In the data rows, zero lies at 4.5, halfway between 4 and 5.
Here is a table of points, one per row:
[4 5 5 4 5 4 7 3 3 6 7 4 4 3 6 6 4 5 4 6 4 4 5 3 6 5 3 4 4 4 4 4 6 5 5 5 4
 4 9 5 5 1 3 7 5 5 4 5 4 5 6 5 4 4 4 5 4 5 3 4 3 8 4 2]
[5 7 6 4 5 4 5 3 4 5 2 4 4 3 3 4 4 3 4 5 4 5 5 4 5 6 7 5 5 6 5 5 4 4 6 3 4
 6 5 5 6 3 1 3 5 5 4 8 4 4 5 5 8 6 3 5 4 4 3 7 7 6 5 3]
[4 5 3 5 5 3 7 4 3 8 2 3 5 9 5 3 6 4 4 5 4 5 4 5 6 3 4 5 8 4 3 5 2 4 4 3 3
 4 4 3 6 4 5 1 3 4 4 2 4 4 4 5 3 5 5 4 8 5 4 5 5 4 3 5]
[3 3 6 4 4 4 7 5 5 3 6 5 4 3 4 9 4 5 5 5 5 5 5 1 5 4 4 5 6 5 4 5 4 4 4 5 4
 5 5 4 4 5 6 4 6 4 4 7 9 5 2 4 6 4 5 5 8 5 5 6 6 6 3 9]
[5 2 4 3 6 4 3 2 7 5 4 4 5 8 4 5 5 3 4 9 5 4 4 6 4 6 5 4 5 5 7 9 3 5 6 4 6
 3 4 6 6 4 6 2 4 5 7 4 6 6 5 4 3 0 2 4 4 5 4 6 4 7 6 6]
[5 2 7 7 7 5 5 6 5 7 7 5 5 4 4 4 5 5 9 3 5 6 8 7 6 9 4 7 6 2 5 5 4 6 6 5 5
 6 3 5 6 4 4 4 7 6 3 8 1 6 4 5 7 3 7 6 5 8 5 4 4 4 5 5]
[2 3 5 4 5 3 4 4 5 7 2 4 4 3 4 7 5 4 6 3 4 4 6 7 6 4 4 4 5 7 4 5 5 5 5 7 4
 5 5 4 5 7 7 8 8 4 5 2 7 4 3 4 4 5 5 5 5 4 4 3 9 5 3 7]
[5 9 5 7 6 5 4 7 7 5 4 3 8 6 5 7 7 6 8 6 4 6 6 4 5 5 4 4 7 4 8 6 5 8 8 5 7
 5 5 6 5 5 7 4 5 7 7 4 4 6 6 7 5 5 6 7 5 7 7 5 7 9 5 6]
[6 5 7 3 2 4 6 5 7 4 3 5 5 3 6 4 7 4 4 8 4 4 3 5 5 4 3 5 4 5 2 5 4 4 4 6 4
 5 4 6 2 6 3 7 6 5 2 4 3 7 4 4 5 4 5 5 4 4 5 7 4 7 3 3]
[4 4 4 5 9 5 6 8 3 4 5 7 4 7 5 6 8 3 3 8 5 5 9 6 4 4 5 3 9 4 4 6 4 7 5 5 7
 4 5 5 9 5 5 5 4 6 9 5 4 9 6 5 4 6 5 6 5 3 8 4 6 4 4 6]
[7 6 1 4 5 4 3 5 7 7 6 3 5 2 3 8 4 2 4 4 7 4 5 7 4 4 7 7 4 5 4 5 5 4 5 6 5
 5 7 4 5 3 7 5 4 5 4 3 3 5 4 5 6 4 5 5 8 4 6 4 6 3 3 8]
[4 5 5 5 5 5 3 4 3 3 8 3 5 9 5 6 4 4 3 3 3 4 6 5 4 4 4 5 4 8 5 3 5 4 5 4 4
 5 5 5 3 4 4 5 7 5 3 4 5 5 3 5 5 5 4 4 4 5 5 6 6 5 5 4]
[7 5 5 4 8 5 1 2 6 3 4 4 4 6 5 5 9 8 5 7 5 3 8 3 6 4 5 8 7 2 4 8 8 3 3 5 2
 5 5 3 8 5 5 5 4 3 8 5 7 7 5 4 5 7 4 3 3 4 9 5 4 3 5 4]
[7 5 6 5 5 5 7 4 4 3 7 4 4 3 5 6 4 5 4 5 3 4 4 3 7 5 5 5 5 4 6 4 5 4 4 3 4
 8 2 4 4 3 8 7 6 4 5 4 3 5 5 4 4 4 3 4 2 5 4 4 9 4 5 8]
[6 6 4 5 4 4 1 6 2 4 2 6 3 7 7 8 3 3 7 3 3 4 3 5 6 5 3 5 3 2 3 4 7 6 5 5 5
 4 2 7 3 3 8 1 3 6 4 6 5 5 6 4 3 7 5 4 4 5 3 3 6 5 4 6]
[9 3 5 6 5 4 6 6 6 2 6 5 6 5 4 4 6 4 7 3 6 5 6 3 9 6 7 7 5 9 5 4 4 8 5 5 7
 4 6 7 5 5 4 3 3 6 5 5 8 4 4 7 4 4 8 8 4 6 3 5 5 5 4 4]
[2 6 4 7 5 4 3 5 7 3 5 7 7 7 7 6 6 5 5 6 5 8 5 3 3 9 5 3 5 4 6 7 8 5 5 4 6
 4 5 6 7 4 7 6 4 6 4 4 3 4 6 8 4 9 9 8 3 7 5 8 6 5 5 7]
[4 5 6 5 4 4 5 4 5 5 7 3 5 5 4 4 5 4 4 6 9 5 5 3 4 5 7 5 4 5 4 4 4 4 5 3 5
 3 5 5 4 6 9 5 6 5 3 5 5 5 6 4 6 7 4 4 6 4 4 3 6 5 4 3]
[6 6 7 6 3 4 2 6 5 8 8 4 5 6 3 3 4 4 4 6 4 7 4 9 8 7 4 7 4 1 6 3 6 6 3 3 6
 6 4 6 5 4 3 8 6 5 5 6 9 4 3 6 5 6 5 6 9 5 5 3 4 6 3 4]
[6 7 4 7 4 4 5 6 5 5 8 4 3 4 5 3 5 4 7 7 3 3 3 4 3 5 4 3 4 6 5 5 5 6 4 4 5
 5 5 0 5 6 4 3 7 5 4 6 5 5 5 3 6 5 7 6 4 3 3 6 3 4 5 4]
[4 4 5 5 4 7 4 5 2 2 3 3 4 4 3 2 4 5 5 5 8 5 4 6 5 4 6 3 5 3 6 4 5 5 5 9 4
 3 7 4 5 6 4 5 3 5 5 2 4 5 2 4 6 6 4 5 4 5 3 5 4 6 7 6]
[4 5 5 4 5 9 7 5 7 7 6 7 4 5 9 4 5 6 5 4 6 5 5 8 6 5 5 6 4 5 3 4 4 5 4 9 4
 8 7 5 5 6 6 5 4 5 4 6 8 4 9 5 6 3 5 5 9 4 5 9 8 5 9 6]
[5 4 5 4 6 8 9 4 9 6 5 8 4 6 3 4 5 7 4 6 4 4 5 6 5 4 4 4 7 9 5 7 9 4 5 4 4
 5 4 5 5 4 4 4 5 5 6 5 4 7 2 4 5 9 4 4 6 5 5 2 4 5 8 4]
[4 4 3 6 3 7 5 6 9 4 3 6 5 5 1 6 4 9 4 2 3 5 5 4 4 4 3 4 3 1 5 2 4 4 5 2 5
 2 4 4 3 4 4 4 3 5 3 2 5 4 6 5 3 4 5 5 4 3 4 6 5 3 8 4]
[4 7 4 4 4 9 4 4 1 4 5 9 5 4 3 4 5 8 5 4 3 5 5 4 4 5 2 5 4 8 4 5 2 5 4 2 5
 6 2 4 6 3 6 7 4 5 4 5 4 4 2 5 6 3 5 5 6 5 5 2 3 7 9 5]
[4 7 7 5 4 5 6 4 5 4 5 2 5 7 2 7 6 5 5 4 5 5 4 6 4 4 5 5 5 7 4 4 4 4 4 6 5
 6 7 5 5 4 6 7 6 5 5 9 4 4 6 4 3 5 5 4 3 4 4 3 3 4 5 9]
[5 4 5 5 4 4 5 4 5 6 7 4 5 1 5 5 6 4 3 4 3 5 4 6 4 4 4 5 4 5 5 4 3 4 4 4 5
 4 6 6 5 7 6 1 4 4 5 6 5 4 4 6 8 7 4 4 2 4 5 4 6 6 4 7]
[5 5 5 5 4 4 7 5 6 5 4 5 4 9 5 4 4 5 5 3 5 4 4 2 5 5 4 4 4 5 5 4 4 4 4 7 4
 5 4 5 4 5 4 9 6 4 6 5 4 4 5 4 9 4 4 5 4 4 5 4 5 5 3 5]
[4 5 7 5 5 2 6 4 4 5 6 5 5 7 2 8 5 5 5 5 8 4 4 7 4 4 6 3 4 5 5 4 7 6 5 5 5
 9 7 4 5 9 7 5 1 5 4 5 4 5 4 5 7 3 5 4 5 5 5 5 6 4 4 4]
[9 4 6 4 4 7 7 4 2 9 5 7 5 6 5 7 5 8 5 5 5 5 4 8 2 4 9 5 5 4 5 5 4 4 4 9 5
 3 6 5 4 6 8 6 7 4 5 7 5 4 4 5 4 5 5 5 7 4 5 6 7 6 7 4]
[3 5 6 2 5 4 5 7 5 7 5 4 3 4 5 3 3 4 5 4 6 6 4 3 4 2 6 3 3 7 5 2 5 7 2 5 4
 4 3 4 7 5 4 4 6 6 6 5 5 4 5 6 4 4 4 6 3 7 7 6 3 4 4 4]
[3 5 3 6 5 4 7 5 3 5 4 3 4 2 5 3 6 5 7 5 6 4 6 5 3 8 7 2 4 9 6 4 4 3 4 6 4
 3 5 7 2 6 3 3 2 3 7 4 3 5 5 4 2 4 6 5 6 5 7 5 4 3 3 3]
[5 7 5 4 6 4 6 6 4 4 7 4 5 3 5 4 3 3 4 1 6 5 5 7 4 3 5 4 7 5 4 8 5 1 5 4 4
 7 3 5 5 4 4 5 6 4 6 4 6 5 5 3 5 4 7 6 2 3 4 6 2 6 4 3]
[8 4 3 6 4 5 9 7 3 4 3 5 7 4 4 5 4 5 7 7 5 8 4 4 8 7 5 9 4 8 8 6 5 6 9 6 7
 4 5 6 5 6 5 5 5 8 4 3 9 5 4 6 4 5 6 6 2 6 6 4 4 3 5 4]
[4 2 8 8 4 5 2 7 5 5 5 4 5 4 5 4 4 5 8 7 4 8 3 5 4 3 4 5 7 5 5 5 4 6 7 4 6
 7 6 6 3 3 5 6 6 1 6 5 4 4 5 8 7 4 6 6 6 5 6 4 4 3 5 4]
[3 7 4 5 4 7 3 5 5 5 6 9 5 6 5 5 4 7 4 5 9 5 4 4 5 5 9 4 5 3 4 5 4 5 5 7 5
 6 9 5 4 8 2 1 7 5 4 5 5 5 3 5 4 3 5 4 2 5 4 0 6 4 6 5]
[4 3 5 1 3 5 4 5 4 5 7 4 9 4 6 4 6 5 7 5 4 5 6 5 4 4 4 4 5 2 7 4 5 6 7 3 6
 7 4 5 4 4 4 7 5 9 7 6 4 2 5 3 6 6 5 5 6 5 4 5 4 2 4 4]
[5 4 4 5 5 5 5 4 5 3 4 4 4 4 4 4 4 2 5 4 3 5 5 1 4 5 7 6 5 3 5 5 5 4 5 7 4
 6 7 4 5 9 4 8 3 4 4 4 3 4 6 5 2 5 4 4 7 5 5 4 2 8 6 4]
[5 4 5 8 7 5 3 6 3 7 5 4 7 3 4 4 6 5 3 4 4 5 4 3 5 6 4 3 4 4 8 7 4 5 7 6 6
 7 4 8 5 5 4 7 7 9 5 7 7 8 4 8 6 4 6 6 7 8 5 4 4 1 5 4]
[7 5 6 5 5 7 4 5 3 8 5 8 5 5 9 7 4 9 4 4 8 4 4 8 8 5 6 6 5 7 6 5 5 4 5 4 5
 5 7 4 4 8 5 6 7 5 5 4 4 5 9 4 5 6 3 4 8 5 4 9 4 5 6 8]
[4 5 5 6 5 3 7 2 6 1 4 5 7 3 6 4 4 5 2 3 5 3 5 5 3 5 5 5 5 5 5 3 5 6 4 7 9
 5 3 4 5 3 4 5 6 4 4 5 5 4 6 6 5 4 4 1 6 5 5 5 3 5 3 3]
There is one direction along which these points spread out most. Take the direction at right angles to it along which they spread out most. Then take the direction at right angles to both along which they spread out most. Go by this last direction. For each point below, how far along it does it lie, from 0 to 99? The average is 50, and the first point in the table lies past the average. One standard deviation of the points above along it is 16.
[5 4 4 5 5 5 5 4 5 3 4 4 4 4 4 4 4 2 5 4 3 5 5 1 4 5 7 6 5 3 5 5 5 4 5 7 4
 6 7 4 5 9 4 8 3 4 4 4 3 4 6 5 2 5 4 4 7 5 5 4 2 8 6 4] >> 46
[4 5 5 4 5 9 7 5 7 7 6 7 4 5 9 4 5 6 5 4 6 5 5 8 6 5 5 6 4 5 3 4 4 5 4 9 4
 8 7 5 5 6 6 5 4 5 4 6 8 4 9 5 6 3 5 5 9 4 5 9 8 5 9 6] >> 66
[2 3 5 4 5 3 4 4 5 7 2 4 4 3 4 7 5 4 6 3 4 4 6 7 6 4 4 4 5 7 4 5 5 5 5 7 4
 5 5 4 5 7 7 8 8 4 5 2 7 4 3 4 4 5 5 5 5 4 4 3 9 5 3 7] >> 51
[4 4 5 5 4 7 4 5 2 2 3 3 4 4 3 2 4 5 5 5 8 5 4 6 5 4 6 3 5 3 6 4 5 5 5 9 4
 3 7 4 5 6 4 5 3 5 5 2 4 5 2 4 6 6 4 5 4 5 3 5 4 6 7 6] >> 46
[3 3 6 4 4 4 7 5 5 3 6 5 4 3 4 9 4 5 5 5 5 5 5 1 5 4 4 5 6 5 4 5 4 4 4 5 4
 5 5 4 4 5 6 4 6 4 4 7 9 5 2 4 6 4 5 5 8 5 5 6 6 6 3 9] >> 54
[5 5 5 5 4 4 7 5 6 5 4 5 4 9 5 4 4 5 5 3 5 4 4 2 5 5 4 4 4 5 5 4 4 4 4 7 4
 5 4 5 4 5 4 9 6 4 6 5 4 4 5 4 9 4 4 5 4 4 5 4 5 5 3 5] >> 57
[6 6 4 5 4 4 1 6 2 4 2 6 3 7 7 8 3 3 7 3 3 4 3 5 6 5 3 5 3 2 3 4 7 6 5 5 5
 4 2 7 3 3 8 1 3 6 4 6 5 5 6 4 3 7 5 4 4 5 3 3 6 5 4 6] >> 45
[5 9 5 7 6 5 4 7 7 5 4 3 8 6 5 7 7 6 8 6 4 6 6 4 5 5 4 4 7 4 8 6 5 8 8 5 7
 5 5 6 5 5 7 4 5 7 7 4 4 6 6 7 5 5 6 7 5 7 7 5 7 9 5 6] >> 36
[7 6 1 4 5 4 3 5 7 7 6 3 5 2 3 8 4 2 4 4 7 4 5 7 4 4 7 7 4 5 4 5 5 4 5 6 5
 5 7 4 5 3 7 5 4 5 4 3 3 5 4 5 6 4 5 5 8 4 6 4 6 3 3 8] >> 49
[5 4 5 8 7 5 3 6 3 7 5 4 7 3 4 4 6 5 3 4 4 5 4 3 5 6 4 3 4 4 8 7 4 5 7 6 6
 7 4 8 5 5 4 7 7 9 5 7 7 8 4 8 6 4 6 6 7 8 5 4 4 1 5 4] >> 69
[9 3 5 6 5 4 6 6 6 2 6 5 6 5 4 4 6 4 7 3 6 5 6 3 9 6 7 7 5 9 5 4 4 8 5 5 7
 4 6 7 5 5 4 3 3 6 5 5 8 4 4 7 4 4 8 8 4 6 3 5 5 5 4 4] >> 61
[9 4 6 4 4 7 7 4 2 9 5 7 5 6 5 7 5 8 5 5 5 5 4 8 2 4 9 5 5 4 5 5 4 4 4 9 5
 3 6 5 4 6 8 6 7 4 5 7 5 4 4 5 4 5 5 5 7 4 5 6 7 6 7 4] >> 59
[5 2 4 3 6 4 3 2 7 5 4 4 5 8 4 5 5 3 4 9 5 4 4 6 4 6 5 4 5 5 7 9 3 5 6 4 6
 3 4 6 6 4 6 2 4 5 7 4 6 6 5 4 3 0 2 4 4 5 4 6 4 7 6 6] >> 19
[4 3 5 1 3 5 4 5 4 5 7 4 9 4 6 4 6 5 7 5 4 5 6 5 4 4 4 4 5 2 7 4 5 6 7 3 6
 7 4 5 4 4 4 7 5 9 7 6 4 2 5 3 6 6 5 5 6 5 4 5 4 2 4 4] >> 65
